The rows below fall into families. The same turns and mirrors carry the whole set onto itself and the rows of a family onto each other. For each named row, which other rows are in its family? Write them in the order they are listed.
These 32 rows form 4 families of 8 rows each.
Fesap: [ -7.0   5.2 -23.2  16.9 -13.2 -19.3   7.1 -39.1  27.2  51.9  -1.4  10.4
   3.4 -13.4   6.3   4.6  41.1 -29.2   0.7 -12.0 -25.2 -19.5  -6.8  -1.7
  15.5]
Taleg: [-18.7 -19.0   8.9  10.2  30.5  -2.2  -6.2  25.8 -11.4  -7.0 -51.7   1.3
  32.5   4.8 -15.4  16.0  22.3 -11.0  26.2  -7.3 -12.2  42.6  -3.6 -31.4
   2.1]
Niraf: [-28.6 -16.5  -1.3  -7.4  26.0  11.7  -6.3  27.8 -49.6   3.2 -26.4  -7.6
  16.8  17.2 -30.8  21.0  -5.1 -23.4  23.1 -18.7   6.3  33.4  16.9 -31.2
   6.0]
rala: [-19.9   7.8  -7.5  -2.2 -15.9 -22.4  12.3 -35.6  42.2  32.2 -10.1  22.9
   6.2  11.3   1.2 -17.3  17.4 -21.8  17.7   1.0 -24.3 -34.2 -19.7 -17.1
  24.2]
kek: [-15.1 -17.1  21.5  18.1   8.1   1.9 -18.6  11.8 -38.1 -32.1  -0.6 -35.3
   1.1 -13.6 -26.5  12.7 -24.9 -14.6   2.3  -5.5  27.6  40.5 -21.1  -2.7
  -0.8]
sis: [ -2.4 -20.3   0.8  13.1  24.9 -10.1 -17.3   2.7  -7.9 -59.8 -16.0 -19.7
  16.5  -0.3 -22.3  14.0  -8.7  -2.7  12.1  18.3  15.4  43.4 -16.7 -10.1
  19.0]
dip: [  1.0  17.8  -4.6  -6.7 -20.7 -13.8  28.1 -31.3  30.2  27.9 -20.4  24.8
   1.4  11.9   9.3  -7.0  18.5 -17.4  -8.8  18.0 -29.0 -26.8  -1.1  -1.1
   4.3]
tabap: [-32.3 -13.6  19.2  -4.2   8.8   7.1 -18.6  19.7 -44.7  -8.2 -15.2 -11.9
  16.0  14.2 -35.5  18.5 -22.5 -41.7  21.5 -20.0  30.4  31.5   5.1 -11.0
   1.6]
redod: [-30.0 -19.4  22.3   5.4  24.0  -6.1 -20.8  17.4  -7.9 -10.7 -43.0   4.9
  32.5  14.0 -18.7   9.6  10.7 -43.9  35.3 -13.7  10.4  39.4  -7.9 -12.9
  -5.4]
Felav: [-28.6  10.5 -17.8 -20.2 -20.1  -8.8  11.9 -33.4   4.3  42.7  14.3  14.0
  -9.4  23.7 -14.1 -12.9 -10.5 -35.0  13.5  -9.9  -6.3 -44.3   0.5 -17.3
  27.6]
tipat: [  7.9  11.9  -6.3  -2.1 -20.8 -19.9  24.6 -36.5  31.5  11.0   8.4   1.9
 -12.7  -4.7  12.5   1.9   0.6   2.2 -32.6  15.6 -23.3 -22.7 -11.8   4.5
  -7.3]
ridis: [-26.6 -23.2  21.5  14.1  17.1  -1.9 -11.8  29.1  -6.7 -17.6 -29.7   6.2
  45.1 -12.6 -13.4   0.8  20.4 -32.8  12.4  -4.8  12.7  39.6 -16.6 -41.1
  17.4]
Bak: [-12.3 -23.9  24.8  28.0  23.3 -11.5 -20.1   8.7  -1.3 -35.0 -28.7 -18.9
  18.7 -13.6 -10.2   3.2   8.3 -16.4  15.4   0.7   6.8  48.4 -33.9  -4.2
  -7.8]
vosuf: [ -6.4 -23.0  10.1  23.6  27.1  -6.7  -7.0  19.0 -11.9 -29.1 -23.4 -26.6
  16.1 -20.1 -12.0  20.1   5.2  15.7  -0.3  -2.9  -7.2  48.4 -21.3 -24.0
  -4.0]
vire: [-16.0  11.1 -25.1   0.6 -23.6  -9.7   7.8 -34.4   3.0  64.2  11.1   9.8
  -0.3  -1.5  -8.0  15.3  19.6 -39.3  -0.3 -23.2 -11.3 -28.8  13.2  -4.7
  20.1]
fer: [  0.7  -2.0 -17.9  14.5 -17.1 -18.9  11.2 -32.3  34.8  22.4  16.1  16.5
   0.1 -19.8   4.0  -9.3  12.2  -5.1  -5.0  19.0 -41.4 -15.1 -30.9  15.9
   2.8]
nifa: [-27.2 -28.8   5.7   3.9  20.6   4.5 -17.1  23.7 -39.7 -24.7  17.9 -21.7
  15.8 -15.2 -20.8   6.9 -13.6 -30.7 -10.1 -14.6  29.9  35.8 -10.7 -35.4
   9.4]
lif: [-12.6 -21.2  -0.5   1.9  34.1 -13.1 -19.0   6.2   3.9 -45.2 -35.0   2.8
  31.8  18.5 -19.5  14.0   7.9 -21.4  30.2  10.9   9.0  41.1  -5.8 -16.6
  16.4]
kevom: [-15.6   6.5 -16.5  -6.6 -24.8 -13.1  10.2 -39.9   3.0  21.0  41.4 -13.7
 -25.4  -1.0 -10.7  -7.7 -27.3  -8.0 -12.3  -5.7  -1.4 -38.3 -16.8 -10.1
  21.5]
Meri: [  3.5   6.5 -21.8  28.6 -22.0 -16.5   9.2 -43.2  15.3  37.8  17.9 -11.9
 -11.7 -32.1   3.3   4.2  24.4  -9.9 -17.1  -4.4 -18.7 -17.1 -17.8   3.8
  18.4]
vubit: [ -7.6  17.7 -18.2 -22.7 -17.1   0.0  27.2 -30.9  -3.6  38.0  -1.9  19.5
 -15.0  25.9  -0.9  -9.3   0.9 -34.8  -7.6  10.3 -16.7 -34.8  15.3  -0.3
   5.4]
Maka: [-21.6 -15.2  -2.6 -14.8  22.8  -4.6 -18.3  11.1 -20.2 -33.1 -22.7   2.5
  27.4  29.9 -33.9  25.2 -14.0 -31.3  28.3  -0.7  22.8  32.5  14.3 -18.7
  20.1]
bomev: [-34.6 -23.2   7.9  -1.4  20.9  12.0 -13.1  29.1 -40.5  -8.2 -11.8   1.1
  29.1   1.4 -23.9  -1.4   3.6 -50.1  14.2 -12.5  24.6  31.5  -0.4 -41.1
  19.7]
Vuz: [-16.7   2.3 -19.7  -8.3 -16.8 -13.9  10.8 -23.8  27.9  46.5   0.9  40.3
  13.9   9.0  -3.4  -3.3  15.5 -32.5  14.7   4.5 -38.2 -24.3  -5.1   7.9
   5.5]
Kobon: [ -2.0   4.2 -21.3   4.9 -32.1  -6.8  13.7 -29.7  -2.4  24.6  44.1  -0.3
 -18.0 -19.3 -12.7   0.0 -20.4  -3.0 -18.3  13.3 -20.9 -23.1 -18.2  17.9
   9.8]
lofod: [-14.9 -20.0  -0.5   5.3  22.1   7.2  -7.7  21.6 -50.1 -18.6   0.1 -35.5
  -0.4  -7.5 -27.2  25.3 -22.5   2.9  -4.0 -14.0  10.5  39.1  -1.0 -23.6
  -0.4]
mon: [-19.9   8.0 -23.1 -18.2 -31.7  -0.8  13.2 -21.2  -8.3  48.9  28.6  23.3
  -3.4   9.5 -21.6   5.8 -18.2 -30.7   0.7  -2.0 -18.0 -31.6   8.0   9.6
  13.1]
zekik: [-11.6 -14.0  -1.3  -3.0  14.2  -0.4 -15.8   7.7 -32.3 -48.0  -3.1 -20.3
  12.3  11.8 -36.9  24.9 -29.5 -12.1  10.6   7.1  29.7  35.2   3.0 -12.3
  23.8]
legop: [ -5.5  11.9 -23.2  11.8 -32.5  -5.9   9.8 -37.7  -8.1  49.4  30.5 -12.1
 -15.3 -19.8 -10.7  14.8   3.3 -19.4 -18.2 -15.6  -4.1 -26.6   1.4   1.9
  22.7]
Gel: [  0.0  12.6 -19.5 -17.3 -17.8  -6.8  23.8 -36.4  -2.2  20.8  27.4  -3.9
 -28.6   8.7   2.3  -0.7 -16.5 -15.0 -31.0   7.7 -11.3 -29.9   5.2   4.9
  -4.5]
bapo: [ -7.3   3.9  -6.1  11.7 -20.2 -27.4  10.7 -42.2  42.2  10.6  18.0  -4.9
 -10.3 -13.0   4.6 -13.6   0.1   4.6  -8.6   5.6 -19.3 -28.3 -36.9 -10.2
  17.8]
mol: [-19.3 -28.9  19.5  19.5  17.2  -8.0 -16.1  23.1  -6.3 -34.6  -0.8 -17.4
  31.7 -28.8 -10.3   9.6   3.1 -13.9 -11.0  -7.4  17.8  43.1 -27.6 -35.1
   6.9]

Which other rows belong to the same family as vosuf? Taleg, Niraf, rala, Felav, kevom, lofod, bapo
Which other rows belong to the same family as mon? kek, tabap, redod, Bak, fer, Vuz, Kobon
Which other rows belong to the same family as lif? Fesap, sis, vire, Meri, Maka, zekik, legop

